In the data rows, the value 128 means zero.
Here are some points, one per row:
[130 143 113 134 126 144 142 161]
[ 84 150 170 164 129 122  63  41]
[133 131 128 114 135 131 166 155]
[108 123 188 110 167 125 147  85]
[125 148 108 140 126 132 143 161]
[112 144 139 136 146 131 174 144]
[ 64 132 203 156 142 115 147  26]
[135 109 109 149  91 103  81  68]
[ 64 152 156 180  94 109 110  39]
[161 126  95 122 121 144 136 189]
[ 95 134 189 127 170 131 159  89]
[227  71  73  46 138 152 141 231]
[122 127 162 116 162 143 170 133]
[177 117  77 100 122 145 138 211]
[126 136 139 140 127 124  75  95]
[109 157 138 142 130 131  81 125]
[ 90 119 178 132 142 114 168  68]
[129 131 143 114 136 119  84 127]
[ 99 138 178 123 169 131 194 109]
[129 107 123 148  95 108  81  64]
[139 146  98 150 116 142 114 174]
[179  94 111  67 147 147 157 185]
[ 89 145 193 130 169 128 199  98]
[148 132  89 115 127 135 150 187]
[188 117  50 112 103 147 105 225]
[ 95 126 108 174  61 107  83  70]
[ 83 170 150 172 136 129 156 119]
[149 136  91 138 117 149 112 187]
[145  90 137 106 129 117 123  97]
[152  94  74 158  58  97  11  73]
[139 107 156 110 151 128 136 102]
[159 123 103  98 137 129 108 173]
These points spread out most along one direction. For each point below, how far along it does it lie, from 0 to 9? The average falls between 4 and 5, and the first point above lies past it.
[138  94 150  99 133 120 115  97] --> 4
[157 128 112 102 141 133 130 171] --> 6
[ 80 159 129 168  92 109 112  71] --> 3
[173  98  72 105  87 120  82 150] --> 6
[164 120  91 112 133 138 153 177] --> 6
[104 147 147 140 143 131 177 123] --> 4
[178 119  61 106 115 145 118 223] --> 7
[ 68 155 204 144 173 134 190  80] --> 2
[175  98 117  78 151 147 163 187] --> 7
[122 102  84 175  47  91   4  56] --> 3
[106 150 134 137 138 128 172 142] --> 4
[119 153 123 140 133 129 112 148] --> 5
[112 139 154 120 147 120 135 122] --> 4
[107 149 138 140 135 131 172 132] --> 4
